Here are some points, each followed by its number:
[-16  -2   7  -8  11 -68  -3  17 -52   2 -20] 0
[-13  41  36 -10 -17 -56   9 -35  71  34  56] 1
[-24  19  41   2  -6 -24 -27 -26  59  -9 -13] 2
[ 29 -45  -2  -3 -19 -69   7 -18   6 -10  11] 3
[-21  -8  -9 -11  -6 -83 -29 -18 -32   6 -47] 4
[ -5 -35  27  11  10 -34 -30  31   5   1 -47] 5
[ 55   2 -11  21  10  49  64  37   6 -11 -24] 6
[  6   2 -34  44   8  25  -2  24 -52   2 -48] 7
[ 27  -4  25  -2  13  31  22 -12  26 -27   2] 8
[104  22 -24 -27  -9  31  85  30 -28 -32   7] 9
[-27 -29   4 -41  24  25 -10  37  37  30  -3] 10
Which three points above are nearest to each new point? Their numbers follow each, nearest first.
[-24 -36   7  -2  11  58   7 -23  -5 -42  39] 8 10 2
[ 29 -44 -15  -5 -30 -74  16 -24   4  -7   4] 3 4 0
[-23  30  23   3  -2 -15 -40  -9  48  21  15] 2 1 10
[ 29  39  10 -32  17 -20  16  19  34  -2  19] 8 2 1
[-53  28   4 -27   8   5 -79 -33  -9 -12 -23] 2 4 5
[-17  -3 -68   9  -9  55  26 -43 -81 -32   3] 7 8 6
[ -1  11   4 -16  10   5   8  -6  30   7  13] 8 10 2
[ 13   2  31  -5  14  34  24 -14  33 -29  -9] 8 2 6
[-54 -30  51  23  31 -66 -29  51  -7  37 -66] 5 0 4
[-50  -8 -16  35   9  13 -79 -10 -55  -3 -30] 7 5 4
[-26 -19 -13  17 -16  44 -27   6 -83 -23 -36] 7 0 5
[-12  22   9  32 -15   0  28 -35   0 -24 -22] 8 2 7
[ 32  26 -30 -29  -2  -6  50 -45  53 -30  11] 8 3 2
[ 49 -30 -55   8  -9  29 -18  58  -3  34 -48] 7 6 5
[-26 -23  -2 -26  20  33 -32  -5  23  26 -12] 10 8 5
[ 82  26 -44  13 -16  57  53  13  64  27   7] 6 8 9
[ -7  -7 -56 -28   7  21  -2 -19  -3  38   3] 10 7 8
[-24  13 -16 -27   5 -17  -2 -37  -6 -19 -29] 4 0 2
[-35 -16  39  42  -2 -34 -18 -14  36  18  26] 2 1 5
[ -9  35  56 -15  -1 -46  -9 -33   3 -41 -16] 2 0 8
[-17 -33  -8  28   0  28   9  51 -30  37   7] 7 10 5
[-10  -8 -56   6  -2  52  50 -40 -82 -36  16] 7 8 6
[-24  10  25 -15  50 -31  34  43  78  63 -13] 10 2 1
[-16  -3 -57   2  -7  42  39 -45 -86 -34  20] 7 8 6
